Each row has a name. Each question is about the rows just above it.

[ 92 131 120 118  94] -> Q871
[ 83 108 130 125  87] -> Q543
[117  83 123 162 110] -> Q129
[174 174 122 174 122] -> Q511
[ 84 134 119 114  87] -> Q282
[175  70 136 173 115] -> Q641
[187 148 123 124 177] -> Q477
[107  86 130 155 103] -> Q459
[117  83 130 162 169] -> Q84
Count of [94] in Q871: -> 1
Times [174] occurs in Q511: -> 3
How many times does Q511 hold [122]? -> 2

[122 107 139 140 140 140 134 134] -> Q246
[135 130 135 163 121 165 129 121] -> Q511
[164 163 164 164 163 163  79 164] -> Q477
Count of [121] in Q511: -> 2
Times [134] occurs in Q246: -> 2
Times [140] occurs in Q246: -> 3
How many times does Q511 hold [136]? -> 0
Times [164] occurs in Q477: -> 4
Times [135] occurs in Q511: -> 2
How many times does Q511 hold [165]? -> 1

[139 165 108 119 139 108 129  92 108] -> Q459
[168 116 103 155 183  87 134 113 117] -> Q129
[113 118 145 161 126 164 109 164 145] -> Q98
How many times does Q98 hold [164]? -> 2
How many times does Q459 hold [108]? -> 3

[130 117 105 135 120 128 125 152] : Q641
[129 132 132 132 129 132 129 131] : Q543
[123 128 132 123 128 111 123 116] : Q246
[109 119 109 133 121 133 109 109] : Q459
[141 138  97 127 130 123 125 108] : Q129
[141 138 131 127 130 123 125 142] : Q871
[121 129 135 122 129 125 127 109] : Q98
[125 124 125 126 125 127 126 126] : Q511
[127 110  82 127 110 127 127 181] : Q84
[124 124 129 124 127 126 126 124] : Q282
[128 125 122 128 125 126 126 131] : Q294
[128 129 128 129 128 128 128 128] : Q477
Times [129] occurs in Q98: -> 2
Times [123] occurs in Q246: -> 3
Count of [131] in Q543: -> 1
Times [108] occurs in Q459: -> 0
Count of [124] in Q282: -> 4
Count of [111] in Q84: -> 0

[118 153 121 104 128 144 118 182 113 133 136 137 118 126] : Q511
[136 153 111 107 137 126 114 149 142 152 136 140 151 107] : Q84
[105 124 108 132 146 156 138 109 136 127 124 143  92 118] : Q282
[123 134 143 126 146 132 110 129  95 139 128 147 126 126] : Q459
[118 120 143 126 109 132  95 142 142  76 124 115 130 134] : Q477
[105 104 134 104 146 141 126 109 147 146 136 140 139 126] : Q98
[136 115 131  98 142 114 107 109 124 114 138 118 122 157] : Q641
[136 115 114  98 114 114 107 109 124 114 128 153 143 142] : Q294
[105 120 134 104 146 108 126 122 147 146 136 140 139 126] : Q871
[123 105 118 123 142 138 138 136 106 114 130 137 118 114] : Q129
How many times does Q294 hold [114]? -> 4
Count of [142] in Q294: -> 1
Count of [140] in Q84: -> 1
Times [105] occurs in Q98: -> 1

[112 129 131 101 151 120 150 144 106 145 142 119  90 122 129 172 166 116
 141 157 122 102 120 134 152 139 128 123 155 145 132 129 139 112 134 136
 146 104 128 105 138 116 144 131]  Q294
[114 135  95  88 154 115 160 145 126 119 136 119 102 122 157 176 143 113
 131 150 144 101 107 147 146 110 134  92 151 134 152  95 155 123 174 170
 127  68 117 134  96 145 132 143]  Q246
[152 142 123 141 119 112 136 137 151 117 118 125 125 136 161 143 110 122
 128  87 155 147 101 152 126 100 121  77 116 136 180  99 149 154 153 172
 122 104 141 151 101 142 152 116]  Q84
[134 133  88 126 121 126 126 124 157  95 116 133 156 132 157 114  88 130
 112 109 155 136 116 140 113  94 135  96  90 111 150  93 140 145 167 161
 101 101 116 168  79 164 108 140]  Q641
[118 120 176 133 135 136 119 130  91 167 142 126 101 123  85 134 176 129
 144 157  91 118 149 109 143 173 122 179 173 144  89 177 105 104  74  77
 157 169 140  77 191  84 153 115]  Q129
[110 124 159 119 144 125 134 139  98 158 142 121  91 124 108 159 175 121
 144 153 106 111 133 122 150 156 122 125 110 148 115 125 124 109 102 110
 125 137 138  88 169  96 150 119]  Q459
[132 134  83 125 118 130 128 119 159  92 115 134 165 131 154 104  81 132
 109 112 155 137 121 138 109  94 145 104  83 105 145  93 137 145 167 145
  98 106 111 173  78 168 109 145]  Q98
Count of [145] in Q98: -> 5
How many times does Q459 hold [126]? -> 0
Times [152] occurs in Q84: -> 3

[132 123 103 138 156 113 110 123  96 121 131 139 133 163 134 116 122 114
 116 141 116 130 124 158 112 138 120  66 130 139  90 123 120 160 122 100
 126 131 121]  Q98
[149 127 144 120 138 147 136 124 129 129 142 112 106 105 129 127 103 102
  97 139 133 128 118 156 116 139 106 157 129 106 137 110 165 158 133 130
 124 163 172]  Q459
[115 108 112 116 165 108 158 115 128 113 143 115 117 138  87 130 137 105
 124 112 124 127 123 123 124 138 149 127  94 139 106 109 111 134 132  98
 111 148 129]  Q129
[138 120 123 119 126 108 130 144 142 121 166 109 129 155 104 136 136 123
 143 100 135 134 135  96 137 165 138 152 148 132 126 111 112 121 127 126
 142 149 113]  Q246
[ 96 139 125 119 129 120 144 110 111 155 124 131 136  96 134 142 118  99
 114 143 142 140 144 128 135 128 110 140 119 144 128 142 122 168 144 144
 127 139 139]  Q294
[146 142 129  99 156 163 110 110 101 128  97 129 110 133 121 139  94 115
 111 162 102 144 145 133 103 154 110 107 166 159 128 116 137 118 151 141
 106 132 136]  Q84
[137 174 127 143 136 120 127 137 114 120 105 163 125 117 151 158 122 134
 132 101  93 123 149 164 130 127 138 128 133 151 110 131 125 145  91 114
  95 117 114]  Q543
[ 97 143 132  90 157 134 121 124  97 150 127 117 123 123 108 133 139 127
 109 118 111 131 109 103  79 133 122 148  85 167 143 117 124 163 132 146
 106  92 151]  Q641
Times [128] occurs in Q459: -> 1
How many times does Q459 hold [129]? -> 4
Count of [110] in Q84: -> 4

[129 130 121 125 123 123 129 123 130 125 125 127 122 130 123 128 123 126
 126 129 124 123 123 126 129 124 126] = Q511
[126 126 126 125 125 126 126 125 126 125 125 125 125 125 126 125 125 125
 126 125 125 126 125 125 125 125 126] = Q641
[126 126 126 125 133 136 125 124 126 125 125 125 125 125 126 116 125 125
 142 125 125 126 125 125 125 125 125] = Q871
[126 126 126 125 125 126 125 125 126 125 125 125 125 125 126 125 125 125
 126 125 125 126 125 125 125 125 125] = Q282
[126 126 126 125 133 126 125 125 126 126 125 125 125 125 126 116 125 125
 126 125 125 125 125 125 125 125 124] = Q459
Times [125] occurs in Q459: -> 16
How many times does Q511 hold [123]? -> 7
Times [126] occurs in Q641: -> 10
Count of [125] in Q871: -> 16
How many times does Q282 hold [125]? -> 19
How many times does Q641 hold [125]? -> 17
Count of [126] in Q459: -> 8

[105 153 100 105 143]  Q282
[112 150 110 124 156]  Q246
[137 114 127 117 137]  Q543
[102 101 101 143 101]  Q98
[115 143  90 108 118]  Q84
[151  88 140  94 144]  Q459
Count of [101] in Q98: -> 3
Count of [143] in Q282: -> 1
Times [137] occurs in Q543: -> 2

